In the data rows, zero lies at 4.5, halfway between 4 and 5.
Some points, each followed by its number:
Array([4, 5, 2, 6, 5, 5, 6, 4, 4, 4, 3, 5, 4, 2, 5, 2, 3, 9, 7, 3, 4, 4,
       5, 5, 2, 6, 5, 4, 4, 3, 3, 1, 4, 4, 1, 3, 5, 6, 7, 5, 3, 3, 6, 5,
       4, 1, 4, 9, 4]) 0
Array([3, 6, 4, 4, 4, 7, 5, 3, 2, 5, 6, 5, 4, 2, 3, 5, 2, 7, 5, 6, 5, 5,
       5, 7, 4, 5, 4, 4, 4, 1, 7, 4, 6, 6, 4, 3, 4, 2, 6, 9, 2, 4, 5, 6,
       7, 3, 5, 3, 5]) 1
Array([4, 4, 7, 7, 1, 6, 4, 9, 2, 1, 5, 1, 6, 7, 5, 7, 6, 3, 3, 2, 2, 5,
       7, 2, 4, 4, 0, 3, 8, 9, 5, 8, 3, 4, 5, 4, 7, 4, 0, 2, 6, 9, 1, 4,
       6, 3, 4, 0, 4]) 2
Array([5, 7, 4, 1, 9, 5, 5, 0, 3, 9, 7, 7, 3, 3, 2, 6, 3, 3, 3, 9, 7, 6,
       3, 7, 7, 5, 7, 5, 3, 0, 8, 3, 7, 7, 6, 5, 1, 1, 7, 9, 3, 2, 7, 5,
       5, 8, 4, 4, 5]) 3
Array([5, 6, 2, 3, 6, 4, 4, 0, 4, 7, 4, 7, 4, 2, 4, 2, 3, 8, 6, 6, 7, 4,
       3, 7, 4, 4, 8, 6, 3, 0, 4, 0, 5, 4, 5, 5, 3, 5, 8, 7, 3, 1, 8, 7,
       5, 6, 6, 7, 6]) 4
Array([6, 5, 4, 3, 6, 7, 5, 2, 1, 4, 5, 6, 2, 4, 3, 7, 4, 6, 5, 5, 5, 6,
       6, 6, 5, 5, 4, 4, 6, 2, 7, 4, 5, 5, 3, 2, 4, 3, 6, 8, 3, 6, 5, 5,
       7, 4, 4, 2, 4]) 5
Array([6, 4, 3, 1, 6, 4, 4, 3, 4, 4, 4, 7, 3, 5, 5, 3, 5, 8, 5, 5, 6, 4,
       5, 8, 2, 4, 4, 6, 4, 2, 5, 3, 5, 4, 1, 2, 5, 6, 8, 5, 2, 3, 7, 6,
       4, 3, 5, 7, 6]) 6
Array([5, 6, 3, 3, 7, 3, 5, 0, 4, 6, 4, 7, 4, 3, 5, 2, 2, 7, 5, 6, 6, 5,
       4, 6, 3, 4, 7, 6, 3, 1, 5, 2, 6, 4, 2, 5, 3, 4, 7, 7, 3, 2, 8, 5,
       4, 5, 4, 7, 4]) 7
Array([4, 3, 7, 6, 7, 7, 3, 8, 6, 5, 9, 2, 6, 7, 2, 9, 6, 0, 0, 6, 4, 6,
       3, 2, 9, 5, 3, 5, 6, 8, 5, 9, 3, 6, 9, 7, 1, 3, 0, 4, 8, 7, 2, 3,
       5, 9, 3, 0, 5]) 8
Array([5, 6, 4, 5, 3, 4, 7, 5, 4, 3, 3, 5, 4, 4, 6, 2, 4, 9, 8, 4, 4, 4,
       6, 4, 0, 4, 5, 4, 4, 3, 3, 2, 6, 4, 0, 3, 7, 6, 6, 5, 2, 4, 5, 6,
       5, 0, 6, 9, 4]) 9
Which point above is nearest to each new point by angle, seen from the average point of the numbered points? Its number follows each.
Array([5, 4, 3, 3, 4, 3, 3, 5, 5, 3, 3, 4, 5, 5, 6, 3, 6, 6, 5, 4, 4, 4,
       4, 5, 2, 4, 4, 5, 4, 5, 3, 4, 5, 4, 3, 4, 6, 6, 5, 3, 5, 4, 5, 4,
       3, 4, 5, 7, 5]) >> 9
Array([5, 6, 4, 4, 3, 3, 4, 8, 4, 4, 5, 4, 5, 6, 4, 7, 6, 5, 5, 5, 4, 5,
       5, 4, 4, 4, 4, 3, 5, 5, 6, 4, 4, 6, 4, 3, 5, 3, 2, 6, 4, 6, 2, 5,
       6, 2, 5, 5, 6]) >> 2
Array([4, 4, 6, 6, 5, 6, 4, 6, 4, 4, 6, 2, 5, 5, 3, 7, 4, 2, 3, 6, 3, 6,
       4, 3, 6, 4, 4, 3, 5, 6, 7, 7, 5, 5, 6, 3, 4, 2, 3, 7, 5, 7, 3, 4,
       7, 6, 3, 1, 4]) >> 8
Array([4, 5, 5, 3, 5, 7, 6, 0, 2, 6, 5, 7, 3, 0, 3, 3, 1, 7, 5, 5, 7, 3,
       4, 6, 5, 5, 6, 4, 4, 1, 6, 2, 4, 5, 4, 3, 4, 5, 8, 9, 2, 4, 9, 6,
       6, 4, 5, 4, 5]) >> 4
Array([5, 3, 4, 3, 4, 3, 4, 5, 4, 3, 3, 4, 4, 5, 5, 4, 4, 6, 7, 2, 4, 7,
       5, 5, 2, 4, 4, 4, 5, 5, 5, 6, 5, 3, 3, 3, 7, 3, 4, 4, 4, 5, 4, 5,
       5, 2, 4, 5, 3]) >> 2
Array([6, 5, 4, 2, 7, 5, 3, 3, 5, 4, 6, 5, 6, 5, 4, 5, 5, 2, 3, 6, 6, 6,
       4, 5, 7, 4, 6, 4, 5, 2, 6, 5, 5, 4, 6, 5, 2, 4, 4, 5, 5, 4, 5, 5,
       4, 7, 4, 3, 5]) >> 8
Array([7, 5, 3, 3, 6, 6, 8, 3, 5, 8, 4, 7, 3, 2, 5, 1, 2, 5, 4, 5, 7, 3,
       3, 5, 5, 6, 6, 7, 3, 2, 4, 2, 4, 6, 3, 5, 4, 7, 9, 3, 3, 2, 8, 6,
       5, 7, 4, 8, 6]) >> 4
Array([5, 4, 5, 4, 6, 7, 5, 4, 3, 4, 5, 6, 3, 4, 4, 6, 5, 3, 3, 4, 5, 6,
       5, 4, 7, 5, 4, 4, 6, 5, 5, 6, 5, 5, 6, 5, 2, 4, 4, 5, 5, 6, 5, 5,
       6, 6, 4, 2, 4]) >> 8
Array([4, 4, 4, 3, 5, 4, 3, 7, 7, 4, 3, 3, 7, 4, 5, 1, 5, 6, 6, 3, 6, 3,
       2, 6, 3, 4, 6, 5, 3, 5, 3, 5, 2, 1, 6, 4, 5, 6, 6, 3, 5, 3, 5, 7,
       5, 6, 6, 6, 6]) >> 0
Array([3, 6, 3, 2, 4, 5, 4, 2, 4, 5, 5, 6, 6, 4, 3, 3, 3, 8, 7, 5, 7, 4,
       4, 6, 2, 4, 6, 3, 3, 1, 7, 2, 4, 4, 3, 1, 5, 3, 6, 8, 1, 1, 8, 6,
       6, 3, 4, 6, 6]) >> 4
Array([4, 5, 6, 5, 5, 5, 5, 3, 4, 5, 6, 5, 4, 3, 4, 6, 6, 3, 3, 6, 5, 5,
       4, 5, 6, 6, 4, 5, 6, 3, 6, 5, 5, 5, 6, 6, 4, 3, 3, 6, 5, 6, 6, 5,
       4, 6, 4, 3, 5]) >> 8
Array([2, 4, 4, 5, 3, 4, 4, 6, 6, 4, 5, 3, 8, 5, 5, 4, 4, 5, 6, 5, 5, 3,
       5, 3, 4, 4, 5, 3, 3, 4, 5, 5, 3, 4, 6, 4, 5, 4, 3, 5, 4, 3, 4, 5,
       4, 4, 4, 6, 4]) >> 2
Array([7, 5, 5, 4, 6, 4, 4, 1, 4, 8, 5, 6, 4, 4, 4, 5, 4, 4, 3, 6, 5, 3,
       3, 6, 6, 6, 6, 6, 5, 3, 4, 4, 4, 5, 5, 6, 2, 6, 5, 5, 4, 4, 7, 5,
       3, 6, 5, 3, 6]) >> 3
Array([4, 4, 6, 4, 7, 7, 4, 5, 5, 5, 7, 3, 3, 6, 2, 8, 5, 0, 1, 6, 5, 7,
       4, 6, 9, 5, 4, 5, 6, 5, 6, 8, 5, 5, 9, 5, 1, 1, 3, 6, 5, 6, 3, 3,
       6, 9, 3, 0, 5]) >> 8
Array([4, 3, 5, 7, 1, 2, 4, 9, 5, 2, 3, 3, 6, 6, 8, 3, 7, 4, 4, 1, 3, 3,
       5, 3, 4, 4, 4, 5, 5, 8, 1, 5, 4, 3, 4, 6, 7, 7, 2, 0, 7, 5, 2, 4,
       2, 3, 6, 6, 4]) >> 2
Array([4, 4, 4, 3, 5, 5, 5, 3, 6, 7, 5, 5, 5, 3, 4, 4, 4, 3, 3, 7, 5, 3,
       2, 4, 6, 6, 6, 5, 4, 4, 3, 3, 4, 6, 6, 7, 2, 5, 5, 5, 6, 3, 6, 5,
       4, 7, 5, 4, 6]) >> 8
Array([3, 6, 5, 6, 5, 4, 5, 4, 6, 7, 6, 5, 7, 5, 3, 6, 3, 4, 5, 7, 6, 4,
       3, 3, 6, 4, 7, 3, 3, 4, 7, 4, 4, 6, 6, 5, 4, 3, 3, 8, 5, 4, 5, 4,
       5, 6, 3, 4, 5]) >> 8
Array([3, 4, 4, 3, 6, 5, 4, 3, 6, 7, 7, 3, 6, 5, 2, 6, 4, 3, 4, 6, 6, 5,
       2, 4, 7, 4, 7, 4, 3, 4, 6, 5, 4, 5, 9, 4, 1, 1, 5, 7, 5, 2, 5, 5,
       5, 8, 4, 3, 6]) >> 8
